One turn sends every row of this set to another row. A few are shown first. Where does it send the rows asked after them?
faleb: -11.8; 20.8; -1.3; 21.2; 0.3; 3.3; 3.5; 33.6; 3.9; -5.5; -11.5; -14.0; 18.1; 23.6; -1.2; -4.0; -6.7; 2.2; -4.2; 19.4; 11.0; -18.2; 5.3; -29.2; 22.9; -3.7; -24.8; 12.2; 5.1; 4.4; -17.2; 5.7; -0.6; 23.0; -5.9; -7.9
Nefa: -2.4; -3.6; -0.9; -19.3; 11.5; 18.6; -3.3; 21.8; -5.0; -6.5; -1.2; -8.5; 2.2; 32.7; -5.3; -27.4; -25.5; -3.4; -8.3; -11.8; 1.5; 2.2; -7.9; -25.0; 0.5; 17.6; 0.9; 19.1; 4.6; -16.9; -27.2; 0.0; 19.7; 25.6; -14.2; 9.9
Nevup: 10.6; -13.5; -3.6; -0.8; 26.7; -2.4; -5.9; 18.5; -14.6; 19.6; -9.3; -16.5; 25.2; 31.1; 7.5; -1.1; -1.7; -12.6; -11.4; 6.1; 1.6; -2.3; -7.2; -0.6; -3.6; 2.2; -5.4; -9.2; 5.3; -14.0; 15.6; 8.9; 34.1; 9.9; -22.2; 2.0
bavaf: -6.9; -23.5; 0.0; -8.7; -10.0; 11.0; -11.2; 14.6; 22.1; -13.8; -23.4; -15.0; 28.1; 21.8; -3.0; -0.6; -5.6; -2.1; -22.6; -9.1; -8.1; -15.7; -12.1; -14.4; -0.1; 22.7; -0.4; 5.1; 18.2; -1.2; -26.0; 17.9; 27.0; 13.8; -13.3; 0.6
sida: -3.4; -18.3; 3.2; -3.8; 15.5; -5.7; -3.9; 19.7; -3.2; 11.0; -17.6; -33.0; 22.8; 23.0; 25.6; -1.7; -0.6; -13.4; -10.3; 7.5; 3.4; 7.4; -4.6; -7.6; -10.3; 6.1; 2.7; -7.6; 10.7; -5.6; 6.2; 21.3; 31.8; 16.3; -17.8; -1.1
gilo: 7.4; 4.4; 6.1; -5.9; 9.5; 13.1; -4.1; 21.0; -10.3; -11.9; 0.5; 7.0; -8.9; 27.0; -13.1; -22.0; -24.7; 16.6; -5.5; -0.2; 8.4; -11.8; 0.1; -9.3; 2.4; 12.0; -7.1; 19.3; 3.1; -15.3; -13.3; -7.1; 7.2; 10.5; -18.0; 11.4
vukap: 3.5; -3.8; -4.4; -4.7; 24.2; -2.1; 0.2; 15.9; 5.5; 1.0; -27.9; -11.4; 1.1; 5.0; -3.2; 3.3; -27.9; -4.2; -6.1; -16.0; 14.1; 5.5; 13.3; -17.6; 21.1; 16.2; 2.3; 20.4; 13.4; -21.1; -18.2; 4.0; 4.9; 13.7; 4.7; -10.1
Fava: -7.0; -3.5; 2.9; -1.7; 27.6; 18.2; -15.8; 36.1; -17.8; -14.0; -14.4; -8.5; 7.4; -3.1; 14.6; -16.0; 12.5; 12.1; 15.5; 13.1; 9.9; -11.4; 1.1; -3.1; 0.0; -10.2; -5.9; 12.7; 29.6; -15.9; -15.6; -8.2; 28.9; 30.6; -12.9; 13.6
nuviz: 2.3; -15.7; 7.1; 4.6; -12.2; 5.4; -11.9; 13.7; 16.9; -18.9; -21.9; 0.4; 17.1; 15.7; -10.8; 5.1; -5.2; 17.7; -20.1; 2.5; -1.3; -29.5; -3.7; 0.7; 1.7; 17.6; -8.6; 5.7; 16.4; 0.5; -12.2; 10.8; 14.4; -1.3; -17.0; 2.0
Zupu: -6.9; 15.3; 2.1; 8.4; 2.2; 10.2; 3.6; 34.4; 5.8; -1.2; -3.2; -16.8; 23.4; 27.4; 2.5; -5.7; 0.1; 1.0; 3.8; 25.4; 10.7; -14.0; 3.5; -33.3; 13.5; 2.4; -21.1; 15.2; 4.2; 10.0; -21.1; 5.1; 7.9; 36.1; -0.1; -6.9
tusad: 5.9; -7.4; -1.4; 2.0; 6.1; 6.5; 1.1; 16.3; -2.7; -3.2; -10.2; 2.1; 9.5; 45.3; -19.5; -23.6; -20.7; 1.5; -11.8; -10.7; -1.0; -10.2; -18.8; -8.1; 1.4; 13.0; -8.4; 7.2; 7.2; -21.3; -15.4; -11.6; 23.9; 16.3; -21.8; 17.5
furo: 17.4; -5.5; -1.9; 9.4; 36.1; -2.8; -5.6; 14.0; 4.7; -5.2; -34.9; 5.3; 4.9; 19.4; -9.6; 9.7; -14.3; 5.5; -3.9; -19.7; 7.3; -17.2; 9.2; -0.2; 4.5; 15.1; -5.3; 13.1; 15.9; -19.7; -17.5; -10.5; 3.5; 11.6; 0.0; -5.2
sov: 16.6; 5.8; 5.1; 0.8; 3.9; -4.5; 3.6; 4.4; 8.6; -8.3; -32.0; 0.5; 0.1; -9.0; 13.6; 6.8; -17.6; 7.8; -0.2; -7.9; 11.3; -9.9; 4.6; -4.6; -7.6; 16.3; -3.8; 22.7; 16.5; -13.2; -13.7; -1.4; 9.8; 25.9; 4.3; 5.2
Mek: -6.7; 29.2; -5.2; 27.7; -6.6; 2.2; 6.1; 26.5; 0.1; -7.0; -18.2; -6.2; 21.8; 21.1; 3.3; -3.1; -6.9; -1.7; -7.7; 10.5; 4.7; -25.9; -5.5; -23.1; 12.7; -6.7; -30.1; 9.7; 7.2; -1.3; -17.6; 1.2; 6.1; 25.1; -10.8; -1.6
rade: -18.3; -17.5; -12.0; 7.6; 14.5; 7.9; -14.5; 31.7; -5.1; -2.8; -27.1; -18.0; 28.6; -2.0; -2.2; -6.6; 8.7; -4.6; -5.0; 5.3; 3.8; -8.5; -8.8; -5.3; 29.7; -12.6; -8.4; -1.5; 33.2; -21.9; -7.6; 2.4; 38.9; 14.7; -18.0; 8.4
demis: -6.7; -12.8; -6.0; 8.1; 17.0; 6.4; -10.6; 30.7; -8.5; -3.4; -15.9; -7.6; 18.8; 1.3; -2.7; -16.4; 10.5; 7.0; 5.6; 18.2; 8.1; -12.9; -10.0; -1.3; 20.8; -13.3; -13.1; 3.6; 26.2; -19.7; 1.8; -11.1; 35.3; 28.1; -17.9; 28.2
vel: -5.5; -11.5; 7.5; -16.6; -6.4; 17.6; -16.2; 19.4; 14.6; -22.2; -12.8; -10.2; 9.7; 3.5; 3.1; 0.8; -9.9; 13.1; -16.4; 1.2; 0.9; -17.4; 7.1; -16.1; 0.8; 22.0; 0.7; 17.4; 14.0; 4.9; -24.1; 22.5; 10.3; 8.0; -9.4; -5.4
Nepir: -5.2; -2.1; 1.5; -2.0; 28.8; -1.4; -15.9; 22.4; -6.4; -11.2; -17.4; -21.6; 2.1; 1.7; 36.5; -2.7; -3.4; -0.9; -15.0; 3.4; 1.4; -11.5; 11.6; -11.0; -11.5; 1.5; -3.4; 2.7; 4.0; -2.0; 6.2; 22.9; 3.8; 17.4; -20.6; 12.0
kete: 1.3; 19.9; -6.4; 12.4; 6.3; 15.8; 0.0; 27.8; -0.7; -0.1; -13.0; -7.6; 36.9; 34.8; 3.8; -0.1; 5.2; -10.8; -1.7; 5.4; -3.2; -25.6; -10.3; -26.4; -2.4; 1.7; -24.5; 8.8; 9.6; 2.2; -30.7; -0.3; 21.7; 37.5; -4.8; -9.8
zitep: 12.0; -23.7; -9.0; -4.3; 34.9; -2.6; -3.7; 15.0; 17.0; 8.9; -26.8; -8.9; 20.1; 26.9; -17.9; 4.6; -12.7; -8.3; -6.8; -13.6; 5.3; -3.6; 2.3; -14.8; 20.4; 21.3; -1.1; 10.5; 11.9; -16.8; -14.4; -5.3; 15.6; 25.3; 4.7; 2.0
voz: 15.6; -7.9; -4.4; 0.8; 23.3; 0.2; -15.7; 14.5; -9.9; 7.5; -11.5; -5.5; 24.1; 10.7; 12.5; 9.3; 4.6; -2.8; -17.7; 9.2; -3.1; -23.0; -1.1; 3.7; -6.9; 1.4; -12.0; -6.3; 4.2; -6.0; 21.4; 13.6; 24.8; 8.4; -23.1; 9.2
veze: 8.5; 2.6; -5.4; 0.8; 39.9; 1.9; -17.9; 21.1; -17.9; -2.3; -9.4; -5.1; 4.8; 9.9; 18.4; -2.0; -4.8; -0.2; -16.3; 1.6; -0.5; -20.7; 9.0; -4.1; -5.0; -2.7; -11.6; 0.8; -1.8; -10.4; 15.8; 10.5; 6.5; 11.0; -25.2; 15.0
sutif: -3.7; 11.2; -2.6; 5.5; 13.3; 17.1; -2.0; 35.1; 3.3; 1.1; -6.4; -15.3; 33.6; 37.2; -0.5; -1.0; 5.2; -6.9; 2.1; 14.1; 3.3; -18.0; 0.3; -32.4; 7.8; 4.9; -19.6; 11.2; 7.4; 7.8; -30.3; 4.2; 15.2; 35.1; -0.1; -16.5
Radup: -18.8; -8.0; -3.5; -2.1; 25.1; 19.6; -19.5; 37.5; -14.6; -13.1; -25.3; -18.8; 17.2; -6.0; 15.1; -6.1; 10.3; 0.2; 5.2; 0.3; 5.6; -6.7; 2.3; -7.3; 8.8; -9.7; -1.0; 7.9; 36.6; -18.4; -25.2; 5.9; 32.7; 17.1; -12.9; -6.7
zuk: 25.0; -14.3; 0.5; 1.4; 14.4; -5.4; 0.3; 3.6; 20.1; -0.5; -30.9; 3.0; 19.3; 12.8; -1.1; 8.1; -2.7; 3.9; -1.0; -5.3; 2.8; -18.9; -6.4; -1.8; -7.9; 21.5; -6.9; 12.5; 15.2; -9.2; -9.9; -10.4; 20.8; 37.2; 4.6; 17.7
Zorur: -10.5; -7.6; 2.3; -3.6; 31.9; -3.8; -6.3; 26.5; -11.2; 1.0; -15.3; -32.7; 3.3; 22.0; 31.5; -13.1; -10.0; -10.8; -8.9; 0.3; 6.1; 9.5; 5.4; -15.1; -8.4; 2.1; 3.4; -0.4; 5.0; -10.1; 0.6; 18.4; 13.4; 19.0; -19.6; 4.6
rogib: 11.5; -12.2; -2.0; -12.6; 2.1; -4.0; 6.1; 5.3; 21.2; 5.6; -24.0; -13.6; 15.3; -1.5; 5.4; 1.9; -16.2; -6.0; -3.0; -2.0; 9.5; 4.0; -2.4; -18.7; 8.7; 22.7; 0.7; 20.1; 12.6; -10.6; -10.5; 3.6; 22.4; 39.2; 9.2; 12.6
sazok: -3.9; 25.3; -9.8; 25.0; 4.2; 9.1; 0.3; 27.2; -2.5; -4.5; -21.0; -4.3; 31.9; 31.1; 0.1; 1.9; -1.3; -9.6; -9.9; -0.7; -2.6; -30.0; -8.3; -22.6; 6.9; -4.3; -28.7; 5.7; 10.6; -3.4; -26.8; 0.2; 13.4; 23.9; -10.6; -10.8
Zik: -15.0; -2.5; -8.3; -0.6; 11.0; 13.8; -7.2; 29.6; -17.5; -2.6; -21.2; -17.2; 19.2; -4.7; 13.4; -17.8; 2.6; -7.7; 5.2; 1.7; 5.5; 1.3; -13.8; -9.2; 10.4; -12.8; -5.1; 7.4; 32.4; -26.9; -15.7; -2.6; 45.2; 29.1; -16.2; 11.9
vitom: -10.8; -18.1; -1.0; 6.8; 31.1; 12.2; -23.1; 38.3; -5.9; -14.0; -20.3; -9.3; 16.6; -0.1; -1.2; -4.8; 18.4; 15.5; 5.5; 16.8; 8.3; -20.8; 6.2; 0.5; 19.4; -10.0; -8.9; 4.0; 30.4; -10.9; -7.6; -2.8; 23.0; 16.1; -14.5; 9.8

Mek moves to faleb
voz moves to veze
bavaf moves to tusad
Now these:
Fava moves to Radup
zitep moves to zuk

